[[105 129 141 120 102 125 124]
 [130 140 128 131 130 119 117]] result: 125

[138 104 142 122 138 139] result: 138

[[111  98 118  98 114 133]
 [130 132 130 115 135 131]] result: 114

[[106 118 116 123]
 [125 132 128 133]
 [139 148 123 128]] result: 116

[157 142 113 145 106 102] result: 106

[139 117 157 118 137 128] result: 137

[142 144 135 147 155 143] result: 155

[[132 105 135 112 130 105 137]
 [133 128 128 128 133 128 126]] result: 105

[120 136 153 138] result: 153

[103 100 142 121  99] result: 121
---
[[135 126 127 130]
 [107 130 115 118]] out 115

[[124 115 114 102 106 123]
 [125 144 125 121 113 120]
 [143 125 108 134 135 117]] out 135

[128 135 129 145 142 137 100] out 137

[110 112 130 104 121 140] out 121

[[136 127 136 128 129 141]
 [133 143 128 138 129 135]
 [128 127 100 128 127 128]] out 127

[[119 134 125 117 145 128]
 [142 128 139 114 143 158]
 [126 142 127 128 128 132]] out 128

[[119 105 142 116]
 [100 133 153 132]
 [114 132 117 151]] out 117

[124 155 120 128 139 139 126] out 139

[138 133 134 144 140 122 152] out 122

[[131 141 145 118 139]
 [115 112 127 133 122]
 [ 99 105 145 133 124]] out 133
---
[105 146 157 130 151] 105
[137 138 150 119] 137
[111 131 140 134 107 122] 111
[144 149 158 146 140 127] 144
[130 114 149 155 152 140] 130
[150 121 135 126 111 119] 150
---
[151 111 131 122] result: 122
[132 116 149 141] result: 141
[144 143 113 153] result: 153
[150 112 100 103] result: 103
[143 107 131 133] result: 133
[105 115 128 139] result: 139
[125 120 118 152] result: 152
---
155	115	101	120	143
148	121	147	110	138
131	106	126	116	133
gives 101

133	122	134	107
125	131	127	115
129	120	131	114
gives 134

121	146	102	134
132	146	120	129
132	111	102	134
gives 102

126	129	137	118	129
126	129	146	140	112
145	103	131	148	146
gives 137

131	126	145	126
139	136	101	128
140	121	149	126
gives 145

131	122	106	128	128	129
129	120	141	126	122	113
137	122	122	131	104	127
gives 106

128	131	146	155	129	124
127	131	124	126	135	155
149	139	119	128	127	126
gives 146

144	142	140	124
147	138	130	154
120	98	132	106
gives 140
---
[[127 156 108 109]
 [149 149 136 134]
 [110 139 116 109]] ==> 156

[[142 125 120 132]
 [121 132 131 142]
 [116 136 133 150]] ==> 125

[[106 131 120 133]
 [126 140 136 132]
 [133 134 124 131]] ==> 131

[[134 102 113 123]
 [124 116 123 146]
 [143 138 127 123]] ==> 102

[[154 142 116 110]
 [113 122 141 110]
 [141 133 116 146]] ==> 142

[[118 106 139 114]
 [124 100 130 112]
 [123 134 130 132]] ==> 106
---
[116 137 141 138 150 121] Answer: 121, 116

[130 130 134 129 110 141 154] Answer: 154, 130

[152 136 118 142] Answer: 142, 152

[118 122 125 110 136 107 143] Answer: 143, 118

[[151 144 128 153 102 144]
 [135 104 153 126 116 105]] Answer: 144, 135

[152 104 103 124 115 112 121] Answer: 121, 152

[129 103 126  99 116 127] Answer: 127, 129

[117 117 107 114 116 139] Answer: 139, 117

[126 132 150 109 136] Answer: 136, 126

[123 126 129 106 134 130 131] Answer: 131, 123
---
Q: [128 102 135 135]
A: 135
Q: [136 154 126 141 146]
A: 146
Q: [114 100 123 126]
A: 126
Q: [134 121 132 129 103]
A: 103
Q: [112  98 140 123]
A: 123
Q: [144 112 125 128  98 127 137]
A: 137
Q: [138 119 131 125 125 134 158]
A: 158
---
[126 131 111 147 102 148 129] => 147, 148

[133 110 150 122 105] => 150, 150

[149 143 113  99 105 123 111] => 99, 149

[115 107 119 133 135] => 119, 135

[[108 141  99 158 124]
 [138 123 107 126 143]
 [144 154 136 130 100]] => 107, 158

[131 157 137 128 123] => 137, 157

[141 123 106 146 134 107 156] => 146, 156

[[144 116 133 135 107]
 [123 131 125 125 143]
 [146 114 132 134 106]] => 125, 146

[114 100 121 129 148] => 121, 148

[156 132 107 142 148] => 107, 156
---
[130 125 100 136] --> 136
[156 109 137 155 109 103] --> 156
[126 138 147 112 118 101] --> 147
[128 155 139 111 146] --> 155
[112 153 129 124 119 111 123] --> 153
[122 149 154 138 124] --> 154
[114 107 108 154 142 143] --> 154
---
116,147,145,134,124,135,139
139,144,146,114,141,130,118
116,137,152,138,124,127,139
⇒ 135

123,128,113,113,145
116,120,125,106,144
124,120,148,106,132
⇒ 113

143,145,136,134,127,123
104,107,137,142,148,109
122,122,107,140,127,130
⇒ 127

135,102,119,111,137
157,152,111,136,130
103,110,138,116,147
⇒ 111

124,129,123,131,123
131,133,122,105,128
128,130,136,110,128
⇒ 131

133,152,148,103
155,102,151,100
123,128,119,117
⇒ 148
---
[142 100 150 134] ==> 142
[135 158 132  98 138 134] ==> 135
[153 144 143 118 123 142 106] ==> 153
[146 129 141 150 128] ==> 146
[124 132 106 104] ==> 124
[148 135 104 135 154] ==> 148
[129 123 116 152 113 127 134] ==> 129
[151 140 135 103 122 108 106] ==> 151
---
[[127 113 146 138 132 116 122]
 [132 144 104 102 108 127 121]
 [116 135 111 117 131 130 100]] Out: 127

[[124 130 132 132 126 122 134]
 [118 149 114 154 108 149 112]
 [136 130 139 121 144 127 124]] Out: 124

[[116 142 132 107 123]
 [137 112 140 135 146]
 [115 143 124 129 120]] Out: 116

[[130 126 128 126 129]
 [111 121 135 125 134]
 [151 136 119 134 119]] Out: 130

[[134 130 141 123 131]
 [122 138 148 105 103]
 [114 121 110 118 125]] Out: 134

[[119 101 148 122]
 [125 101 121 133]
 [119 101 148 138]] Out: 119

[[154 103  99 143 135]
 [147 117 108 144 117]
 [112 129 136 129 142]] Out: 154
---
[129 102 122 131 134 126] 134
[100 123 133 155 125 131 120] 131
[115 131 126 151] 126
[101 141 109 139] 109
[101 107 146 104 120] 104
[110 126 129 135 137 126 100] 126
[157 143 132 145] 132
---
[125 139 143 101] ==> 125

[129 152 121 144 133 115 131] ==> 121

[130 153 151 124] ==> 130

[151 144 129 142] ==> 142

[119 114 130 103] ==> 114

[138 135 117 123 106 126 122] ==> 117

[107 152 123 140] ==> 123

[[128 124 128 124 128]
 [134 120 125 121 100]] ==> 120

[155 134 119 116 135 139 138] ==> 119
---
[[120 135 140 143 129 145]
 [100 125 150 140 132 135]
 [114 122 124 121 155 135]] => 155, 100

[115 114 104 116] => 116, 104

[108 151  99 137 136] => 151, 99

[125 145 126 158 117 119] => 158, 117

[[138 133 131 116 140 123]
 [136 128 140 157 135 110]
 [120 115 128 122 114 146]] => 157, 110

[[104 137 133 102 118]
 [130 142 121 129 130]] => 142, 102

[115 132 113 120 138 137 152] => 152, 113
---
149	113	140	134	120 -> 140
150	134	126	135	137 -> 126
126	146	102	140	140 -> 102
106	140	109	139	144 -> 109
126	108	107	155	130 -> 107
129	147	129	151	136 -> 129
125	149	139	130	132 -> 139
108	127	105	108	101 -> 105
147	134	155	152	147 -> 155
